Where one turn sends some rows of the set: a few examples, then the rows asked:
puzu: [ 33 -24   1 -43  -6  -8  12 -17 -13 -21 -14 -22  16  25 -14  32 -15  16
 -13   2  15  20 -32  -2  23]
diz: [ 11 -39 -15 -26 -12  49  21   0  -1  -7   7 -17 -16  29 -19   3  -7 -13
 -11 -27  21  24 -13  -8   7]
lidu: [ -4  -8 -24 -44 -13  15   4  13 -27   7  -5 -56   3  25  16  23  -3   8
   7 -36  10  21 -28  -6   4]
tazu: [  3  10  33 -29 -30  14  23   9  12   3  16 -18   2  20   5  24  -9  -8
 -33   2   1  37 -12 -21  17]
lam: [ 13 -20  19 -57 -33  14   8  10 -17 -24  -9 -39  26  11   8   7 -39  17
 -19   0  22  -2 -14 -26  17]
piroz: [-11  13   8  -6 -25  -6  13  -2 -23 -24   3 -37  13  12 -14  -2 -25  -6
  -1  24   4  38  -3 -18  -9]
Fid: [-29 -19  -4 -36 -14  29 -14  -6 -14 -19   8 -42 -29  29  -8  25 -24 -16
 -11 -21  18   4   2   3   3]
Befen: [-17 -32   6 -18  -4  38   0  29 -11   5  19 -30   1  27 -11  -4 -16 -16
  13  16   6 -19  -6   3 -11]
gaduz: [ 37 -25  13 -30  -5  -2   6  24 -13   6   6 -39  18  -5  -7   0  -5   6
  -8   2   8   8 -41 -29  17]
peka: [ 16  15 -21 -33 -25  21   9  -1 -40  -8 -12 -15 -10   5  -6 -12  -1  -9
 -10  -5   6  17 -11 -12 -19]
Doda: [  6  12 -14 -36  13   7  23  -5 -44 -12   5 -41  -1  26  -6  -4 -15  -3
  -9  29 -12   0   5 -12  18]
par: [ -4  -4  19  -5   3  19 -26  -2   0   5  18  -6 -13  25 -14  28  -2  -9
 -19  12  -4  13  -9  13   2]
noneb: [  8 -15  23 -44 -10  41  11   8 -19  -3  22 -35  11  46  21  29  -8   1
   7  17 -16  -7  -3  10  11]
Vuzi: [-16  -5  20   9  -4  16 -26  18 -18   0  15 -29   0  12  11  19 -31  10
  -3  -8  22  32 -21  -7  23]
Gofar: [  3 -33 -10  -8   0  20  32  20 -17   5  -6 -13  14  42   7  -5 -40  21
 -12  21   4   3 -13   0  20]

piroz turns into peka
lam turns into gaduz
Where do these go?
Fid turns into Befen
noneb turns into Vuzi
Gofar turns into tazu

Where one turn sends some rows of the set: a few examples, then the rows asked:
Zopo: [ -6 -20   0 -18  17  16  -9 -24  17   0 -21  -3  -8  16   8 -27  -3]
fek: [ -2  -4  11 -10   6   6   3 -18  20  -2 -29   1  -6  25  18 -37 -11]
gel: [ -7  -6   1  19   1   2   5 -10  31  35  -5  15 -10  32  16 -19  12]
Sek: [ 20 -21  25   3  -9  -9  -4   9 -10  18  23   7   5 -32  -2  -9 -15]
Rori: [ 25 -19  -2  -1 -39  19  12  21   1  -1  -3  -3  -4 -13  -7   5  -9]
Doden: [ 43  -5   4  -3 -28  -1  27   7  21   7   4  12  -1 -23   6  -2  -7]
zodev: [-16 -14  12  19 -18  14  -1  12   0  26  -8  19 -13  35  10 -18   7]
gavo: [-20 -20   3 -14   1   8 -14 -16 -10   7 -21   5  -8   4  19 -35   2]
tole: [ 28  -2   0  11 -43  -1   2 -14  18   5 -15 -13  -7  -7  16   6   7]
Favol: [  3   0 -20 -18 -10  -1   6  15  16  10   6  25 -30 -17  15  -5 -19]
vuted: [ 34 -31  17  22  14  -4  11   6  23  12  21  -3  -5 -27   8 -11 -13]
Leb: [  6 -17   0   8  24  -7   8  20  16  14  16   9 -37 -15  12 -16 -29]
suma: [  4 -14  17  13  -3   1 -15 -20   7 -22 -27  -4   2   2  27  -9  -9]
bina: [  3  -3 -30   1   0   3  14  20  28   6  -7  17 -25 -10  12   3 -18]
Defip: [ -3 -15   6 -13   9   5  -2 -23  20  -6 -12 -11 -16  23  14 -38 -18]
dasa: [ 31  -6  -4 -11 -32   1  19   1  21  -4  16  16  -3 -16   6   3 -15]
Kun: [ -6   1  -7 -12   7  -1  -8  15  19  46   8  17 -30  -4  -1  -9  -3]
sugef: [ 19 -26  40  25  12   3 -11 -11  -2   8   6  -4  -1  -3  -2  10  -6]
Foma: [  3 -12  21   2  -8   0 -20 -23  -1 -22 -21   0   0  -1  28 -13  -8]
nufe: [ 25 -19  -1   0 -41  17  12  23   2  -1  -1  -4  -5 -11  -7   3 -11]
peb: [  0  -8  19   1   2   6  11 -14  13  38  -6  16 -21  31  14 -32  11]
noz: [ 26  -4   3   0 -42   2  -5 -15  10   7 -13  -7  -7 -12  16   8  14]
lal: [ 20 -29  28  23  -6   4  -9  31   1  15  10   0   5 -29   5 -12  -7]
mes: [-16 -13  14  17 -20  14  -2  12  -1  27  -6  19 -14  35  11 -20   6]
nute: [ 39 -25  30   0  11   4  12   5   7   8  13  11   3 -31   0  -7 -13]
pobem: [-16 -11  11   8 -18  -5   8  -9  -8  26   4  14 -24  29  16 -32  -3]
Zuve: [ 20 -30  26  25  -5   4  -7  30   3  15   9  -1   6 -27   4 -11  -9]
mamum: [ -3   3 -10   8   9  -6   4  19  31  40   6   4 -32   8   1 -10 -12]
Voget: [  9 -22  18  22 -15  12   6 -20  -3  29   0  10 -27  16  15   5  24]
daru: [ 29  -9  -2   8 -37  -9  21  10   6   6   8 -13  -5 -18  -3  -4 -22]
fute: [ -1 -11  12   9   9  10  13 -12  17  37 -15  15 -16  33  12 -25  14]
siked: [ -9 -27   6   1  -6  16 -12   3   0  -1 -27 -16 -15  13  18 -41  -5]
Lik: [ -3   1  -5 -22  11  -5  -9   9  20   7   0  -4 -28  -2   0 -22 -34]
Kek: [ 30 -12 -14  -1 -19  10  19   2  27  -2   2  14   6 -17   1  16  -7]
suf: [ 21 -24  45  21   5  -1 -12 -12  -5   7  14  -4  -6  -2   1   2 -12]
korom: [-15 -17  -2  16   2  -4   4  -9   6   0 -27 -14 -11  19  21 -37 -14]
Tima: [ 21 -25  11  33   6  -5   9  16   8  15   3  -7  13 -24  -8   5 -15]
vol: [ 12 -19  21  27 -21   3  10 -18   0  27   5   6 -32  22  17  -2  15]
nen: [ -8  -5  10  -1  -7   1  -3 -14  20  38   7  24 -15  26  18 -26  14]
Nunup: [ -4  -6   9 -19   9  11  -4 -19  13   2 -31   8  -3  19  16 -34  -2]
gigo: [ -6  -5 -16 -15  25   7 -12  11  23  10 -16  -4 -18  -4  -5  -8 -23]
gek: [ 30 -33  18   5  15   4   1   2  13  17  22   8  -2 -36   6  -8  -1]
mub: [-21 -20  -6  18   1  13   7  -7  -1  29 -19  13 -10  28   8 -11  14]
Kugel: [  1 -23  -5  -2  33   6  -1  18   9  20   8  18 -30 -24   7  -6 -13]
zezep: [ 23 -19 -10  -6 -24  10   8   6  -1  14  -4   0   6 -32 -10  13   3]
gev: [-11 -27   7  -2  -5  17 -13   2  -1  -1 -28 -15 -15  11  17 -41  -3]
pitam: [ 39 -26  25  13  15   3  19   8  15   6   9   5   4 -25  -2  -4 -15]
bero: [ 41  -8   0  -4 -22   7  23   5  21  11  -4  14   5 -26   5   7   2]

zezep turns into gavo
mamum turns into bina
noz turns into Foma
Where do these go?
gel turns into Kek
bero turns into Nunup

